128 stands for zero in the data rows.
Each row of this table is followed by its label. One hidden rule gives the labels. It looks at one to three of the table's principal directions, none of them among the few with the most spread.
[125, 130, 140, 83, 90, 83, 99, 108, 117, 128, 193, 128, 157, 67, 90, 122, 161, 148, 169, 118, 144, 153, 107, 135, 124, 108, 129, 127, 93, 99, 140, 124, 106, 151, 146, 110, 148, 146, 149, 136, 140, 106, 110, 162, 111, 169, 153, 144] 7
[97, 124, 147, 88, 120, 103, 138, 133, 156, 146, 125, 161, 153, 126, 137, 132, 118, 185, 179, 119, 108, 131, 108, 125, 144, 142, 131, 130, 155, 99, 109, 136, 82, 172, 82, 115, 103, 132, 197, 161, 153, 131, 115, 143, 101, 133, 174, 137] 7
[110, 108, 166, 167, 194, 171, 182, 137, 158, 133, 88, 147, 114, 219, 107, 126, 54, 159, 148, 152, 110, 195, 72, 150, 97, 204, 162, 143, 154, 155, 153, 149, 139, 198, 105, 122, 112, 127, 131, 138, 161, 151, 106, 132, 106, 143, 86, 133] 2
[112, 113, 148, 174, 150, 146, 144, 142, 125, 169, 105, 128, 117, 206, 133, 167, 80, 127, 98, 126, 111, 145, 113, 115, 147, 117, 110, 140, 157, 176, 97, 112, 133, 79, 90, 170, 103, 145, 121, 100, 113, 138, 157, 91, 97, 91, 118, 125] 4
[155, 113, 150, 143, 70, 90, 94, 105, 82, 134, 163, 99, 178, 132, 119, 169, 153, 107, 133, 88, 167, 144, 152, 109, 169, 74, 95, 132, 124, 117, 111, 120, 115, 46, 168, 173, 152, 127, 120, 135, 73, 112, 174, 146, 115, 128, 128, 104] 7
[107, 152, 110, 88, 133, 123, 136, 143, 175, 129, 109, 146, 103, 121, 172, 113, 124, 149, 123, 138, 76, 79, 122, 131, 155, 105, 121, 136, 154, 117, 89, 112, 113, 135, 58, 113, 66, 123, 158, 108, 141, 121, 111, 102, 108, 94, 185, 128] 3
[123, 109, 128, 118, 142, 124, 122, 133, 122, 138, 142, 101, 147, 120, 83, 130, 109, 162, 155, 140, 161, 181, 75, 140, 75, 162, 154, 134, 106, 129, 177, 137, 126, 144, 165, 117, 169, 143, 120, 145, 131, 142, 125, 147, 126, 172, 85, 148] 1
[115, 105, 134, 186, 114, 128, 121, 119, 70, 150, 141, 120, 141, 151, 126, 174, 120, 93, 81, 101, 144, 104, 172, 112, 162, 93, 78, 121, 122, 149, 109, 116, 157, 39, 162, 178, 126, 126, 104, 113, 86, 116, 193, 116, 128, 110, 104, 100] 7
[183, 101, 145, 155, 97, 103, 122, 123, 91, 108, 140, 87, 160, 168, 124, 171, 142, 155, 178, 104, 188, 175, 87, 97, 142, 159, 154, 144, 110, 118, 120, 96, 80, 100, 180, 151, 159, 138, 138, 177, 99, 154, 142, 186, 142, 145, 143, 133] 5
[116, 138, 126, 73, 59, 70, 108, 89, 154, 153, 207, 141, 161, 35, 99, 119, 159, 171, 192, 112, 118, 139, 100, 144, 152, 76, 115, 116, 78, 70, 119, 123, 93, 168, 130, 114, 131, 143, 178, 128, 138, 90, 102, 128, 69, 171, 192, 138] 3
[105, 149, 86, 89, 158, 125, 130, 158, 155, 120, 90, 126, 135, 104, 160, 125, 110, 151, 126, 140, 106, 68, 99, 119, 124, 150, 138, 116, 155, 109, 123, 140, 118, 120, 121, 124, 129, 98, 149, 149, 124, 157, 137, 107, 149, 115, 124, 112] 3
[52, 108, 153, 129, 187, 167, 150, 137, 126, 164, 129, 167, 123, 133, 72, 110, 75, 142, 117, 147, 122, 168, 127, 164, 57, 175, 135, 132, 127, 157, 189, 167, 169, 194, 127, 96, 143, 133, 114, 125, 171, 127, 122, 120, 120, 164, 60, 147] 3
[102, 161, 75, 140, 171, 166, 131, 156, 106, 103, 71, 78, 102, 165, 173, 105, 106, 86, 10, 162, 107, 81, 158, 101, 109, 115, 119, 146, 185, 162, 104, 123, 191, 31, 47, 155, 88, 97, 92, 72, 88, 137, 143, 87, 176, 57, 93, 90] 7
[164, 126, 119, 113, 66, 103, 92, 128, 107, 109, 136, 145, 125, 107, 172, 151, 195, 95, 134, 83, 143, 55, 214, 109, 195, 72, 90, 122, 138, 96, 95, 102, 84, 91, 157, 125, 103, 126, 146, 148, 104, 127, 158, 156, 137, 117, 196, 116] 1
[175, 108, 160, 174, 117, 118, 132, 118, 113, 102, 99, 125, 119, 210, 112, 147, 126, 113, 135, 112, 129, 132, 125, 136, 172, 148, 144, 111, 157, 138, 117, 90, 91, 127, 168, 126, 120, 143, 149, 133, 120, 172, 120, 169, 126, 144, 130, 115] 5
[119, 121, 120, 155, 139, 146, 143, 139, 115, 133, 104, 116, 124, 150, 160, 141, 117, 134, 102, 127, 131, 115, 141, 106, 133, 134, 120, 141, 132, 142, 104, 123, 141, 86, 103, 153, 114, 120, 121, 131, 109, 127, 148, 112, 146, 88, 131, 123] 1
[115, 140, 111, 139, 77, 82, 125, 103, 114, 115, 144, 112, 135, 115, 137, 117, 146, 144, 112, 126, 100, 76, 126, 115, 182, 101, 118, 100, 123, 105, 70, 81, 108, 101, 100, 138, 93, 129, 175, 102, 114, 130, 114, 128, 126, 114, 187, 109] 3
[103, 105, 147, 152, 137, 104, 127, 120, 90, 133, 140, 112, 146, 150, 80, 136, 107, 145, 117, 132, 133, 145, 100, 140, 120, 150, 130, 112, 127, 138, 143, 111, 135, 111, 151, 128, 131, 153, 147, 121, 131, 140, 133, 160, 128, 158, 93, 125] 2
[117, 140, 127, 88, 170, 158, 138, 151, 176, 124, 101, 122, 120, 146, 138, 103, 96, 143, 134, 158, 117, 167, 98, 140, 81, 143, 149, 162, 159, 136, 156, 166, 141, 161, 73, 114, 118, 108, 103, 124, 139, 124, 110, 109, 116, 118, 103, 139] 3
[126, 148, 145, 63, 146, 151, 129, 141, 164, 121, 129, 176, 102, 110, 147, 108, 148, 118, 143, 128, 106, 137, 159, 137, 120, 114, 129, 158, 153, 128, 131, 156, 122, 188, 62, 90, 96, 126, 131, 129, 173, 97, 94, 134, 120, 110, 166, 155] 5
[133, 132, 118, 140, 143, 133, 130, 143, 120, 106, 110, 122, 112, 149, 150, 127, 130, 122, 110, 137, 122, 105, 127, 114, 135, 141, 131, 129, 142, 133, 115, 117, 127, 115, 114, 132, 105, 126, 129, 127, 128, 143, 129, 138, 146, 113, 136, 122] 2
[134, 137, 90, 170, 130, 133, 131, 146, 86, 109, 99, 64, 148, 177, 167, 146, 113, 131, 90, 137, 163, 125, 107, 69, 118, 155, 141, 147, 146, 138, 95, 103, 136, 40, 116, 182, 138, 101, 112, 135, 72, 166, 165, 124, 174, 90, 115, 93] 5
[124, 134, 146, 104, 83, 94, 106, 106, 91, 124, 215, 117, 172, 80, 110, 136, 162, 140, 166, 110, 176, 180, 113, 105, 116, 110, 127, 162, 72, 110, 122, 120, 126, 121, 146, 140, 161, 121, 110, 143, 119, 88, 138, 161, 127, 145, 155, 133] 4
[112, 126, 106, 143, 164, 151, 139, 147, 127, 141, 80, 113, 119, 161, 132, 133, 92, 124, 86, 142, 118, 112, 126, 125, 112, 144, 129, 121, 165, 151, 133, 133, 147, 95, 112, 138, 126, 125, 125, 115, 117, 154, 142, 102, 142, 110, 87, 118] 1
[126, 127, 121, 150, 144, 146, 131, 128, 86, 102, 120, 134, 125, 123, 127, 140, 132, 93, 94, 116, 134, 85, 162, 119, 140, 142, 122, 112, 124, 137, 130, 135, 148, 107, 168, 135, 145, 100, 109, 138, 119, 135, 146, 136, 171, 118, 104, 109] 3
[111, 156, 113, 98, 134, 142, 139, 139, 152, 102, 109, 152, 104, 111, 182, 104, 142, 124, 110, 134, 90, 72, 158, 116, 151, 117, 123, 139, 146, 118, 90, 132, 128, 142, 62, 117, 81, 96, 136, 123, 138, 113, 110, 110, 144, 79, 180, 122] 3
[147, 151, 115, 91, 117, 130, 109, 127, 180, 135, 145, 158, 91, 58, 122, 76, 173, 111, 149, 155, 107, 131, 146, 146, 97, 108, 137, 104, 108, 121, 153, 153, 119, 215, 102, 86, 136, 159, 126, 109, 181, 116, 72, 108, 115, 146, 154, 173] 6
[131, 123, 160, 99, 140, 135, 127, 136, 153, 139, 106, 119, 125, 159, 131, 120, 119, 138, 123, 132, 119, 170, 127, 146, 118, 109, 133, 164, 160, 145, 131, 133, 129, 113, 73, 118, 108, 144, 126, 114, 125, 108, 112, 125, 107, 105, 125, 144] 1
[112, 104, 136, 143, 133, 114, 122, 135, 102, 163, 148, 112, 153, 135, 104, 164, 107, 153, 138, 121, 156, 160, 92, 118, 111, 138, 123, 134, 111, 141, 137, 119, 127, 92, 155, 151, 152, 152, 130, 139, 118, 134, 161, 134, 118, 143, 103, 137] 7
[177, 107, 147, 195, 100, 93, 143, 113, 131, 116, 92, 55, 155, 222, 121, 131, 103, 175, 153, 141, 148, 188, 49, 120, 139, 170, 174, 125, 138, 128, 106, 75, 92, 95, 142, 158, 139, 150, 156, 133, 87, 179, 113, 151, 119, 139, 122, 113] 1
[141, 120, 151, 127, 132, 145, 149, 133, 157, 124, 116, 183, 103, 131, 156, 129, 143, 137, 169, 119, 110, 119, 151, 124, 151, 147, 130, 124, 129, 122, 114, 146, 96, 203, 103, 111, 103, 130, 151, 160, 172, 123, 105, 138, 123, 116, 179, 156] 3
[138, 153, 143, 101, 104, 113, 124, 115, 150, 120, 173, 128, 137, 93, 134, 91, 161, 145, 168, 144, 137, 190, 104, 116, 101, 124, 149, 158, 96, 112, 120, 133, 125, 175, 81, 122, 133, 136, 126, 127, 149, 95, 86, 138, 116, 130, 169, 147] 2
[182, 126, 141, 145, 86, 101, 140, 112, 150, 100, 127, 132, 137, 147, 158, 140, 149, 153, 195, 112, 129, 126, 99, 111, 184, 144, 147, 117, 116, 96, 88, 107, 69, 163, 144, 138, 121, 120, 162, 166, 128, 143, 111, 154, 119, 128, 193, 126] 7
[94, 126, 126, 111, 131, 151, 130, 129, 135, 126, 154, 169, 115, 74, 125, 104, 143, 131, 140, 131, 124, 118, 162, 135, 105, 132, 120, 129, 97, 113, 152, 164, 135, 198, 121, 102, 125, 115, 120, 144, 158, 109, 113, 124, 126, 143, 144, 146] 6
[123, 163, 97, 100, 145, 152, 126, 137, 141, 104, 117, 130, 99, 109, 156, 96, 140, 90, 86, 150, 107, 96, 161, 123, 115, 110, 123, 135, 147, 137, 123, 144, 160, 131, 78, 117, 106, 100, 95, 96, 138, 111, 116, 105, 153, 95, 130, 125] 7
[105, 113, 131, 138, 156, 164, 141, 143, 116, 144, 96, 157, 117, 153, 137, 155, 104, 111, 100, 111, 119, 98, 171, 127, 140, 130, 106, 128, 157, 148, 129, 148, 138, 114, 125, 133, 118, 113, 123, 136, 126, 133, 156, 111, 135, 106, 110, 123] 3
[95, 119, 130, 139, 141, 121, 132, 119, 132, 147, 149, 102, 140, 119, 81, 110, 93, 158, 125, 154, 126, 168, 71, 151, 86, 142, 141, 123, 99, 135, 159, 132, 153, 136, 137, 130, 148, 139, 116, 107, 127, 126, 118, 112, 106, 159, 84, 132] 6
[142, 141, 115, 84, 142, 132, 114, 160, 144, 98, 107, 148, 113, 109, 163, 113, 159, 125, 148, 132, 135, 96, 148, 118, 113, 151, 143, 136, 148, 112, 138, 136, 101, 164, 126, 93, 123, 121, 135, 162, 151, 148, 119, 156, 161, 128, 151, 141] 3
[34, 98, 136, 201, 160, 142, 156, 111, 65, 191, 144, 73, 170, 186, 45, 138, 29, 161, 63, 154, 151, 216, 72, 130, 55, 164, 129, 138, 116, 183, 154, 123, 206, 66, 116, 175, 161, 137, 101, 79, 97, 131, 161, 96, 117, 145, 18, 110] 4
[128, 99, 145, 174, 159, 174, 145, 142, 101, 129, 94, 114, 139, 185, 146, 161, 96, 113, 102, 117, 154, 151, 154, 109, 122, 142, 112, 154, 146, 155, 137, 166, 156, 81, 128, 172, 135, 99, 84, 150, 92, 124, 173, 117, 142, 93, 81, 115] 6
[86, 134, 104, 120, 181, 156, 126, 153, 113, 159, 110, 153, 105, 122, 113, 137, 103, 96, 74, 137, 112, 93, 153, 135, 100, 131, 108, 112, 157, 162, 151, 141, 166, 112, 127, 118, 129, 139, 118, 103, 151, 138, 152, 104, 144, 127, 77, 129] 5
[142, 149, 142, 65, 82, 88, 105, 112, 146, 121, 194, 158, 143, 52, 137, 120, 185, 134, 188, 107, 136, 128, 136, 133, 147, 90, 121, 144, 88, 88, 117, 121, 103, 163, 143, 103, 131, 128, 136, 144, 148, 83, 118, 153, 112, 146, 192, 142] 5
[141, 119, 113, 192, 114, 128, 144, 118, 113, 137, 103, 111, 112, 167, 151, 154, 116, 117, 91, 117, 112, 85, 139, 118, 181, 111, 108, 107, 127, 141, 83, 88, 133, 64, 138, 164, 102, 134, 136, 105, 96, 138, 152, 101, 126, 98, 139, 104] 3
[161, 110, 145, 126, 70, 81, 113, 116, 93, 99, 135, 87, 161, 143, 160, 159, 162, 147, 141, 92, 155, 105, 139, 105, 191, 100, 119, 145, 124, 109, 78, 85, 89, 46, 140, 151, 114, 115, 140, 151, 77, 116, 154, 168, 146, 94, 179, 119] 6
[113, 131, 117, 70, 144, 128, 120, 138, 129, 94, 131, 127, 127, 105, 96, 96, 132, 150, 149, 147, 140, 135, 109, 141, 79, 175, 169, 129, 136, 117, 173, 141, 109, 200, 129, 71, 144, 114, 133, 147, 163, 151, 89, 172, 159, 165, 118, 154] 3
[141, 112, 129, 156, 95, 103, 99, 126, 83, 138, 142, 114, 139, 125, 127, 153, 158, 105, 108, 109, 151, 108, 164, 107, 151, 98, 100, 111, 124, 133, 114, 107, 119, 67, 155, 152, 135, 153, 131, 125, 105, 133, 161, 142, 137, 126, 132, 124] 7
[100, 117, 134, 162, 167, 164, 148, 147, 107, 139, 95, 144, 109, 169, 154, 147, 101, 102, 75, 121, 121, 94, 173, 130, 134, 133, 103, 143, 147, 161, 120, 124, 169, 81, 129, 140, 104, 115, 100, 119, 117, 122, 171, 110, 146, 93, 98, 110] 5
[166, 137, 121, 105, 98, 102, 107, 134, 149, 104, 129, 137, 126, 97, 161, 129, 171, 130, 164, 115, 125, 87, 133, 119, 164, 113, 129, 116, 121, 95, 110, 117, 81, 137, 150, 119, 124, 129, 150, 156, 126, 139, 122, 143, 129, 129, 180, 129] 3
[179, 130, 132, 140, 110, 155, 120, 118, 108, 87, 135, 161, 105, 112, 163, 148, 176, 48, 118, 92, 138, 71, 224, 122, 182, 90, 92, 121, 117, 127, 121, 152, 139, 124, 176, 134, 125, 86, 74, 140, 120, 97, 156, 135, 156, 101, 144, 118] 3
[100, 156, 102, 120, 186, 155, 133, 156, 138, 130, 92, 133, 109, 145, 134, 111, 97, 104, 79, 155, 104, 112, 121, 131, 93, 146, 133, 130, 172, 147, 142, 138, 165, 118, 102, 122, 119, 124, 122, 103, 137, 150, 130, 105, 141, 123, 83, 105] 5
[130, 126, 151, 120, 142, 130, 139, 137, 145, 135, 118, 134, 114, 149, 136, 123, 126, 150, 136, 137, 113, 157, 109, 126, 126, 136, 141, 147, 139, 142, 112, 121, 116, 141, 72, 122, 103, 155, 149, 125, 150, 120, 100, 133, 117, 108, 153, 152] 3
[171, 110, 154, 130, 102, 113, 105, 124, 104, 114, 128, 119, 168, 150, 108, 152, 146, 123, 172, 98, 181, 165, 133, 120, 129, 147, 144, 130, 139, 111, 153, 134, 88, 127, 199, 130, 182, 127, 136, 180, 104, 161, 142, 177, 136, 166, 110, 117] 4
[158, 141, 148, 87, 105, 127, 107, 119, 144, 118, 171, 169, 124, 96, 131, 132, 167, 91, 167, 109, 133, 139, 163, 130, 146, 87, 110, 138, 122, 117, 135, 156, 113, 175, 132, 116, 129, 118, 104, 134, 151, 94, 126, 141, 108, 135, 160, 144] 2
[150, 156, 97, 112, 101, 111, 111, 121, 126, 121, 144, 117, 116, 77, 145, 115, 171, 110, 113, 129, 124, 94, 140, 114, 141, 98, 128, 116, 106, 120, 102, 103, 126, 105, 124, 126, 135, 138, 133, 109, 125, 120, 113, 116, 146, 113, 163, 130] 4
[118, 144, 97, 133, 112, 139, 115, 126, 81, 109, 151, 118, 123, 81, 166, 135, 162, 81, 70, 115, 140, 64, 194, 97, 148, 84, 91, 137, 99, 134, 97, 126, 170, 56, 129, 155, 125, 89, 77, 112, 96, 90, 167, 107, 173, 76, 141, 111] 1
[124, 118, 139, 134, 134, 121, 136, 130, 132, 138, 146, 118, 149, 128, 120, 135, 115, 163, 165, 134, 151, 175, 81, 123, 101, 157, 143, 144, 101, 123, 141, 132, 126, 142, 142, 137, 148, 134, 125, 151, 131, 125, 133, 139, 120, 147, 118, 137] 7
[112, 130, 118, 133, 125, 138, 129, 122, 127, 141, 156, 154, 129, 75, 120, 124, 138, 126, 143, 128, 131, 123, 137, 119, 114, 133, 122, 109, 89, 121, 139, 157, 134, 169, 144, 131, 155, 122, 121, 143, 146, 120, 126, 110, 129, 140, 132, 139] 3
Which label does each new row get?
[99, 97, 145, 161, 124, 114, 126, 120, 128, 169, 128, 120, 140, 136, 94, 128, 102, 147, 120, 133, 124, 140, 121, 158, 117, 121, 112, 107, 117, 137, 150, 125, 140, 113, 154, 133, 135, 157, 131, 113, 119, 130, 145, 110, 97, 154, 89, 131] >> 6
[101, 141, 114, 130, 142, 132, 112, 134, 107, 123, 154, 135, 133, 98, 111, 109, 134, 105, 114, 143, 145, 128, 140, 127, 83, 142, 124, 123, 114, 125, 161, 143, 160, 143, 159, 121, 151, 122, 103, 126, 137, 133, 142, 135, 145, 161, 91, 115] >> 2
[141, 128, 136, 102, 119, 123, 130, 119, 136, 118, 148, 127, 138, 119, 102, 123, 131, 152, 174, 130, 143, 170, 92, 127, 111, 152, 160, 133, 114, 120, 142, 136, 101, 184, 129, 111, 153, 123, 134, 147, 147, 133, 97, 151, 127, 150, 140, 152] >> 4
[111, 134, 105, 155, 161, 157, 153, 124, 136, 137, 98, 150, 101, 131, 109, 116, 99, 109, 98, 139, 99, 95, 136, 151, 121, 154, 134, 90, 134, 139, 146, 133, 154, 159, 153, 112, 136, 125, 134, 112, 147, 152, 117, 100, 136, 144, 90, 114] >> 4
[106, 118, 127, 175, 108, 105, 131, 112, 95, 154, 152, 99, 147, 150, 100, 139, 108, 149, 115, 132, 140, 155, 94, 115, 125, 132, 127, 121, 108, 138, 110, 90, 135, 91, 134, 157, 134, 152, 142, 106, 109, 139, 140, 126, 115, 142, 121, 117] >> 5
[161, 134, 126, 102, 109, 106, 107, 113, 132, 133, 148, 86, 147, 101, 116, 129, 143, 120, 129, 128, 143, 160, 112, 138, 123, 86, 124, 137, 117, 125, 139, 131, 143, 81, 131, 139, 148, 139, 107, 108, 107, 94, 129, 124, 118, 127, 110, 134] >> 6
[104, 147, 100, 132, 152, 137, 148, 116, 145, 137, 119, 90, 121, 116, 113, 97, 94, 144, 87, 164, 96, 144, 81, 142, 102, 126, 140, 123, 122, 136, 129, 132, 173, 111, 78, 137, 119, 131, 129, 81, 123, 114, 98, 86, 118, 117, 100, 120] >> 6
[131, 129, 127, 97, 123, 135, 105, 133, 114, 138, 148, 122, 144, 95, 125, 139, 147, 114, 126, 114, 156, 150, 152, 119, 108, 100, 116, 152, 124, 126, 145, 152, 136, 102, 127, 133, 152, 128, 110, 138, 113, 106, 142, 128, 130, 125, 119, 134] >> 1
[80, 95, 138, 188, 120, 97, 136, 118, 90, 176, 159, 116, 152, 140, 86, 155, 94, 173, 128, 126, 139, 145, 80, 127, 123, 150, 120, 109, 86, 138, 122, 85, 132, 97, 171, 153, 141, 169, 155, 124, 119, 144, 157, 129, 107, 162, 109, 124] >> 3
[132, 135, 146, 84, 100, 98, 120, 126, 130, 85, 156, 158, 152, 100, 145, 121, 166, 155, 195, 113, 137, 118, 126, 111, 150, 150, 142, 134, 125, 81, 115, 136, 75, 193, 127, 106, 120, 103, 165, 183, 152, 130, 109, 186, 139, 145, 192, 132] >> 2
[99, 102, 115, 164, 161, 155, 125, 147, 90, 152, 122, 120, 118, 135, 107, 147, 106, 119, 88, 132, 149, 124, 140, 125, 92, 145, 115, 124, 116, 157, 160, 133, 157, 96, 161, 137, 144, 144, 103, 126, 120, 144, 162, 120, 144, 139, 75, 133] >> 6
[158, 124, 145, 124, 67, 84, 109, 100, 118, 121, 188, 143, 141, 80, 124, 138, 183, 137, 180, 101, 139, 127, 132, 121, 173, 98, 115, 117, 80, 90, 106, 108, 89, 147, 160, 127, 127, 150, 159, 147, 134, 105, 117, 162, 107, 152, 195, 137] >> 7
[131, 113, 135, 119, 122, 133, 124, 127, 101, 130, 129, 131, 121, 133, 127, 147, 139, 109, 110, 108, 141, 110, 173, 134, 141, 109, 110, 136, 133, 144, 128, 118, 136, 99, 137, 119, 120, 127, 110, 122, 126, 108, 149, 143, 146, 112, 126, 141] >> 3
[173, 102, 160, 162, 143, 153, 122, 124, 115, 128, 129, 115, 136, 158, 92, 141, 123, 99, 146, 123, 178, 200, 129, 148, 89, 149, 141, 140, 111, 148, 189, 153, 146, 135, 208, 131, 186, 138, 73, 147, 117, 133, 143, 147, 129, 166, 56, 134] >> 1
[130, 117, 125, 180, 103, 104, 126, 109, 101, 145, 117, 70, 158, 160, 122, 147, 105, 126, 85, 123, 133, 123, 114, 125, 154, 101, 113, 115, 126, 142, 102, 96, 151, 22, 151, 179, 142, 128, 117, 97, 65, 130, 165, 99, 124, 108, 94, 93] >> 1
[122, 133, 106, 129, 161, 131, 134, 139, 130, 109, 85, 104, 130, 170, 95, 111, 88, 136, 117, 152, 129, 128, 84, 146, 91, 187, 170, 108, 166, 132, 165, 117, 126, 146, 163, 102, 151, 119, 139, 127, 128, 193, 115, 143, 150, 169, 69, 108] >> 4
[112, 97, 143, 161, 143, 132, 123, 137, 88, 139, 111, 103, 151, 180, 99, 155, 95, 132, 106, 120, 156, 150, 123, 127, 113, 148, 126, 131, 148, 149, 150, 125, 133, 81, 161, 146, 148, 133, 121, 137, 98, 157, 162, 142, 134, 142, 73, 115] >> 3
[143, 122, 133, 139, 100, 101, 119, 127, 103, 127, 123, 119, 145, 148, 148, 160, 141, 129, 125, 102, 133, 100, 138, 105, 177, 110, 114, 124, 143, 125, 85, 96, 101, 70, 134, 152, 119, 131, 153, 137, 102, 137, 153, 141, 135, 105, 158, 114] >> 5
[133, 127, 128, 174, 143, 133, 143, 125, 143, 156, 87, 146, 103, 177, 120, 133, 101, 104, 98, 133, 90, 105, 137, 149, 153, 126, 117, 89, 165, 148, 119, 108, 136, 121, 134, 132, 109, 159, 154, 94, 137, 156, 130, 102, 106, 134, 106, 109] >> 5
[166, 127, 153, 102, 105, 123, 112, 124, 155, 112, 147, 156, 132, 96, 133, 118, 169, 125, 189, 113, 144, 148, 142, 139, 130, 124, 137, 135, 107, 98, 149, 149, 94, 188, 163, 104, 148, 130, 129, 168, 142, 121, 109, 153, 114, 157, 156, 141] >> 1
[107, 118, 125, 137, 120, 152, 127, 106, 107, 166, 169, 131, 136, 86, 102, 146, 121, 107, 106, 113, 138, 150, 158, 133, 121, 80, 90, 134, 90, 137, 144, 163, 173, 103, 133, 154, 147, 125, 94, 108, 112, 77, 150, 89, 104, 125, 103, 130] >> 1
[155, 157, 138, 93, 136, 148, 134, 135, 175, 109, 90, 154, 73, 161, 156, 91, 147, 100, 110, 143, 82, 120, 160, 140, 144, 108, 144, 140, 181, 149, 102, 116, 113, 170, 39, 90, 76, 138, 136, 89, 164, 125, 70, 120, 125, 88, 175, 149] >> 4
[114, 153, 101, 110, 165, 144, 148, 149, 148, 107, 62, 101, 116, 175, 173, 117, 93, 128, 74, 148, 91, 88, 120, 122, 139, 130, 134, 144, 195, 141, 97, 121, 148, 76, 55, 136, 83, 94, 130, 102, 107, 138, 128, 102, 149, 70, 119, 100] >> 3
[144, 146, 145, 127, 129, 126, 161, 127, 172, 89, 102, 163, 113, 158, 183, 114, 132, 148, 167, 126, 90, 102, 117, 126, 177, 153, 144, 136, 145, 99, 83, 114, 97, 182, 97, 116, 75, 104, 166, 152, 148, 132, 100, 143, 121, 108, 195, 111] >> 2
[153, 133, 111, 134, 68, 75, 117, 109, 123, 106, 132, 70, 167, 127, 141, 121, 147, 171, 152, 125, 144, 129, 86, 106, 154, 126, 148, 122, 119, 86, 92, 87, 87, 90, 132, 148, 135, 126, 171, 141, 82, 151, 117, 146, 129, 133, 169, 104] >> 1
[127, 126, 129, 172, 149, 177, 148, 116, 122, 144, 128, 125, 108, 136, 124, 122, 111, 89, 84, 139, 126, 159, 158, 132, 108, 111, 110, 136, 112, 161, 140, 162, 191, 116, 106, 154, 130, 123, 74, 94, 123, 91, 133, 85, 123, 103, 88, 128] >> 6
[148, 148, 102, 128, 111, 100, 122, 126, 131, 95, 126, 102, 127, 117, 144, 106, 149, 136, 133, 145, 125, 100, 101, 115, 134, 144, 150, 110, 120, 111, 109, 98, 111, 129, 133, 124, 128, 124, 140, 126, 126, 150, 110, 141, 153, 130, 151, 121] >> 7
[113, 142, 110, 126, 126, 134, 119, 130, 126, 113, 150, 142, 116, 92, 132, 109, 143, 112, 120, 136, 125, 101, 144, 127, 118, 124, 122, 123, 106, 116, 137, 134, 140, 151, 144, 119, 127, 113, 112, 125, 133, 127, 127, 123, 135, 141, 135, 119] >> 7
